In the rows, 128 means zero.
Each path is a new rotation, seen through one point. The rows after it are directions, each followed by how far the rotation turns it, in deg/step (0 if it stays put).
Each turn is a multiple of 5 degrees from 10 to 175, or 0.
Each row of a path follows its step; steps can be skipped.
Rotation 1:
step 0: [131 121 142 127 129 126 129 129 126 138 119 127 131 117 146 118 132 133
 130 128 123 134 134 132 128 124 127 127 136 133 124 126 128]
step 1: [135 129 125 126 126 135 123 132 128 126 121 122 122 122 118 127 139 124
 126 133 126 132 129 128 119 128 117 113 138 120 131 134 125]
step 2: [120 124 124 126 123 126 118 124 138 118 139 135 131 134 136 127 135 140
 131 120 127 136 125 126 124 131 119 124 134 126 128 126 135]
step 3: [128 123 123 132 130 142 125 122 139 133 121 127 131 123 126 119 119 138
 125 125 125 118 136 131 132 122 128 128 130 132 142 126 130]
step 4: [135 129 127 130 125 127 120 133 121 134 122 122 126 132 122 124 132 141
 131 118 125 128 123 133 132 119 126 135 137 125 114 124 116]
step 5: [141 134 127 136 123 119 126 127 124 136 136 139 132 116 129 115 126 130
 130 133 129 132 124 125 123 131 118 126 134 125 133 131 132]
step 6: [128 119 128 129 114 137 131 128 123 131 125 133 126 140 128 131 125 126
 120 124 131 138 138 122 124 123 122 123 137 125 136 122 131]
step 7: [123 138 123 125 130 127 120 130 122 119 124 126 130 134 123 122 131 140
 130 131 113 126 137 127 122 130 126 138 131 126 136 124 135]
step 8: [133 133 133 129 136 137 121 115 131 135 129 134 128 135 125 123 116 130
 136 125 129 138 131 137 127 133 124 134 135 135 123 131 123]
step 9: [130 120 138 144 131 130 127 132 124 141 134 122 127 126 132 129 134 126
 121 131 120 125 130 133 122 120 122 135 138 126 125 130 134]
step 11: [123 127 132 123 120 139 123 122 129 123 123 143 133 130 135 121 135 134
 119 128 128 127 136 132 122 133 120 131 123 123 121 136 134]
step 12: [124 137 125 129 123 138 136 123 132 132 127 116 135 126 126 130 131 137
 127 124 121 134 128 145 122 123 126 126 132 135 137 127 126]
Directions:
[126 130 132 126 127 129 128 128 130 126 127 130 130 130 125 128 126 128
 128 124 126 125 128 127 128 126 126 127 125 128 129 126 131] -> 85
[128 128 125 130 128 129 126 128 126 126 126 129 129 132 129 128 128 133
 128 128 129 127 131 132 129 130 131 127 123 130 130 128 128] -> 85
Rotation 2:
step 0: [126 137 128 128 124 130 131 133 126 138 131 114 122 127 127 136 127 133
 124 128 131 113 129 125 131 130 126 123 126 123 126 123 128]
step 1: [132 130 132 125 128 134 128 132 124 123 123 121 132 132 121 124 133 128
 131 140 139 123 123 122 119 131 124 125 124 120 120 129 128]
step 2: [133 132 135 120 132 134 128 135 129 132 129 128 132 130 130 119 118 127
 135 132 130 132 130 134 130 136 126 120 120 135 121 122 128]
step 3: [124 128 127 125 128 137 135 124 132 134 122 120 121 128 129 138 122 136
 125 123 129 129 130 128 125 135 121 118 124 127 128 118 123]
step 4: [125 119 130 133 128 131 136 131 120 124 125 124 123 132 121 127 124 130
 134 131 128 124 120 121 126 129 115 127 129 123 116 126 130]
step 6: [122 131 127 123 121 138 127 132 132 136 132 117 121 126 132 125 131 136
 129 127 133 121 128 127 133 128 126 117 130 128 132 123 120]
step 7: [128 130 128 131 124 129 134 128 121 131 123 117 127 127 130 121 132 121
 121 132 131 122 119 123 123 129 121 122 122 122 115 127 128]
step 8: [137 125 136 120 130 135 131 131 124 128 123 133 126 129 127 122 131 124
 137 131 130 125 126 135 128 139 132 119 120 125 124 124 132]
step 9: [124 127 126 117 127 134 131 139 135 133 128 128 123 126 132 135 120 134
 128 125 126 123 134 130 131 127 124 118 120 124 123 121 127]
step 10: [124 128 129 129 126 137 128 125 118 127 126 124 124 127 123 132 127 133
 124 129 136 126 125 121 123 124 115 124 125 124 121 121 138]
step 11: [132 126 138 122 126 132 133 131 119 132 127 128 121 130 122 121 126 127
 137 139 130 121 132 128 129 133 125 131 129 138 122 127 133]
step 12: [131 133 128 121 119 132 132 131 134 134 135 116 129 132 130 132 130 131
 135 131 125 123 136 125 130 135 123 121 123 127 131 120 125]
Directions:
[129 127 130 130 129 131 131 127 127 129 129 128 129 126 127 127 129 129
 125 128 130 130 127 124 127 128 129 130 131 124 123 130 129] -> 115
[126 128 129 129 124 128 130 128 131 125 127 125 127 130 127 131 130 132
 126 129 127 129 129 129 131 126 129 127 126 127 127 130 127] -> 120
[130 130 127 132 127 128 128 130 127 128 126 130 128 126 130 126 126 133
 125 127 127 128 130 125 127 127 128 126 128 129 131 126 127] -> 110
[132 127 128 125 128 128 128 130 127 127 128 129 126 134 126 124 129 128
 125 129 127 131 129 129 130 128 130 130 129 129 128 126 129] -> 115
[126 129 127 127 130 127 129 130 128 130 133 127 127 129 132 130 130 131
 126 126 129 131 128 130 126 128 128 125 130 129 128 127 129] -> 110
